Turns, then the turns between two rows, first turn first; the first pair answered
turn pepu:
[-1.17  1.04 -0.89 -0.45 -0.98  0.55  1.04  0.63 -1.64  1.98  2.28] |-> [-1.12  1.07 -0.91 -0.40 -0.91  0.50  0.90  0.58 -1.51  2.20  2.24]
[ 1.62 -1.28 -0.59  2.29 -2.20  1.46  2.26  1.37  1.49 -0.84 -1.03] |-> [ 1.05 -1.72 -0.05  2.30 -2.42  1.98  2.16  1.28  1.41 -0.61 -0.93]
[-1.43 -1.16  0.48  0.13  0.07  0.04 -0.72 -1.00  0.56  1.64 -1.48] |-> [-0.74 -0.67 -0.62  0.19  0.71 -1.03 -0.57 -1.08  0.92  1.73 -1.63]
[ 0.75 -0.25 -2.64 -0.51  0.01 -0.36  0.51 -1.17 -0.03 -5.36  2.61] |-> [-0.06 -0.83 -1.22 -0.62 -0.57  0.65  0.46 -1.09 -0.40 -5.65  2.73]
turn Zap:
[-0.95 -1.02 -2.12  0.27  0.34 -2.97  0.27 -3.55 -0.73 -4.88 -1.55] |-> [-2.16 -0.34 -0.88  0.46  0.60 -3.57  1.11 -3.63 -1.19 -3.35 -2.90]
[-2.31  0.44 -2.25  0.04  1.40 -2.50 -0.31 -1.66  0.99  5.73 -1.60] |-> [-2.97  1.25 -1.11 -0.51  0.68 -1.67  0.56 -1.02  0.75  6.34  0.55]
[ 2.44 -0.19  0.43  0.36  0.19  1.22 -0.51  1.81  0.03 -0.76  0.28] |-> [ 2.53 -0.33  0.15  0.49  0.49  0.69 -0.81  1.64 -0.09 -0.70 -0.66]
[-1.01 -2.00  2.84 -0.79 -1.31  2.47 -1.09  0.39 -0.25 -2.74  2.18] |-> [-0.21 -2.86  1.60 -0.42 -0.90  2.11 -1.94  0.13  0.06 -3.73  1.06]
turn Mito:
[0.14 2.67 1.46 2.00 2.11 0.30 2.34 3.00 1.90 1.36 0.71] |-> [ 1.21  2.01  0.32  2.61  2.94 -0.42  1.57  2.77  2.27  0.90 -1.59]
[ 1.31 -0.64  0.34 -0.15 -0.52  0.62 -0.11  0.05 -0.28 -2.20 -0.25] |-> [ 0.41  0.34  0.97 -0.67 -0.96  0.50  0.89  0.15 -0.48 -1.33  1.62]
[-2.56  0.55  0.31 -0.39 -0.38 -1.53  1.72 -2.42  0.00 -1.12 -2.37] |-> [-1.84 -0.55  0.35 -0.05 -0.69 -0.56  0.76 -2.33  0.07 -2.38 -3.32]
[ 1.88 -0.84 -1.33  0.24 -0.03 -2.06  1.18 -0.18  0.24 -2.92 -0.02] |-> [ 1.78 -1.20 -0.28 -0.01 -0.80 -0.76  0.91  0.18 -0.09 -3.48  1.02]
turn Kes:
[-0.92  1.31 -1.10  0.05 -0.34 -0.97  0.75 -1.32 -0.21  4.59  0.25] |-> [-2.42 -1.46 -0.05  0.03 -1.27  1.12 -1.14 -2.30 -0.55  3.33 -0.34]
[-0.09 -1.49  0.86  0.02 -1.41  1.01  0.58 -0.10 -0.46 -3.12 -0.67] |-> [ 1.61  0.35 -0.26  0.22 -0.41 -0.73  1.87  0.54 -0.16 -3.11 -0.94]
[-2.79 -0.28  2.26 -0.46 -0.69 -0.81  0.26  0.41 -1.55  1.96 -0.64] |-> [-2.02 -2.23  1.71  0.07 -0.49 -0.30 -1.20 -0.16 -1.53 -0.48 -2.30]
[ 0.18  0.14  3.14  1.19  0.74  0.15 -0.04  0.72 -1.41  2.43 -4.47] |-> [ 0.22 -0.09  3.03  1.24  0.72  0.20 -0.20  0.62 -1.46  2.07 -4.84]
Then:
Between the rows of a pair lie 2 to 3 turns.
[-0.11  2.91 -2.19 -0.29 -1.08 -1.75 -0.59  0.89 -1.06  2.45  0.47] |-> [ 0.50  2.36 -2.00 -0.05 -0.98 -1.27 -1.27  1.12 -0.83  3.09 -0.39] => Mito Kes
[ 0.48 -0.97  1.19 -1.27 -1.40  0.38 -0.69  2.20  0.35 -0.26  1.89] |-> [-0.29 -1.48  0.50 -1.32 -1.13  0.05 -1.67  1.57  0.72  1.17  1.52] => pepu pepu
[ 0.50  1.39 -0.98 -1.17  0.86 -0.57  1.40  0.48  0.43  1.01  1.04] |-> [-1.79 -0.85 -0.48 -1.10  0.30  0.33 -0.21 -0.84  0.30  1.76 -0.07] => Kes Mito Kes
[ 1.40  0.45 -1.31  1.08  1.62 -0.55 -1.72 -0.37  0.85  0.77 -2.80] |-> [ 0.91 -0.80  1.08  0.42 -0.50  3.00 -2.04  0.26  0.23 -2.15  0.49] => Mito Mito Kes
[ 1.31 -1.23 -0.61  0.40 -0.38  0.06 -0.23  0.36 -1.80 -3.74  0.47] |-> [ 0.56 -1.76 -0.06  0.83 -0.26 -0.12 -0.52 -0.23 -2.22 -3.18 -1.36] => Zap pepu
[-0.40 -2.11 -0.22  0.53  0.21  0.43 -0.82 -0.68  0.12  0.81 -3.33] |-> [ 1.18 -1.80 -1.58  0.48  0.68  0.09 -1.16 -0.28  0.63 -0.05 -3.05] => Mito pepu Kes
[-2.05  2.42  1.95 -0.47 -0.87 -1.36  3.50  0.96 -0.81 -0.13  2.31] |-> [-3.65  1.50  1.58 -0.33 -0.25 -2.27  2.52 -0.14 -0.59  2.55  0.02] => Mito Kes
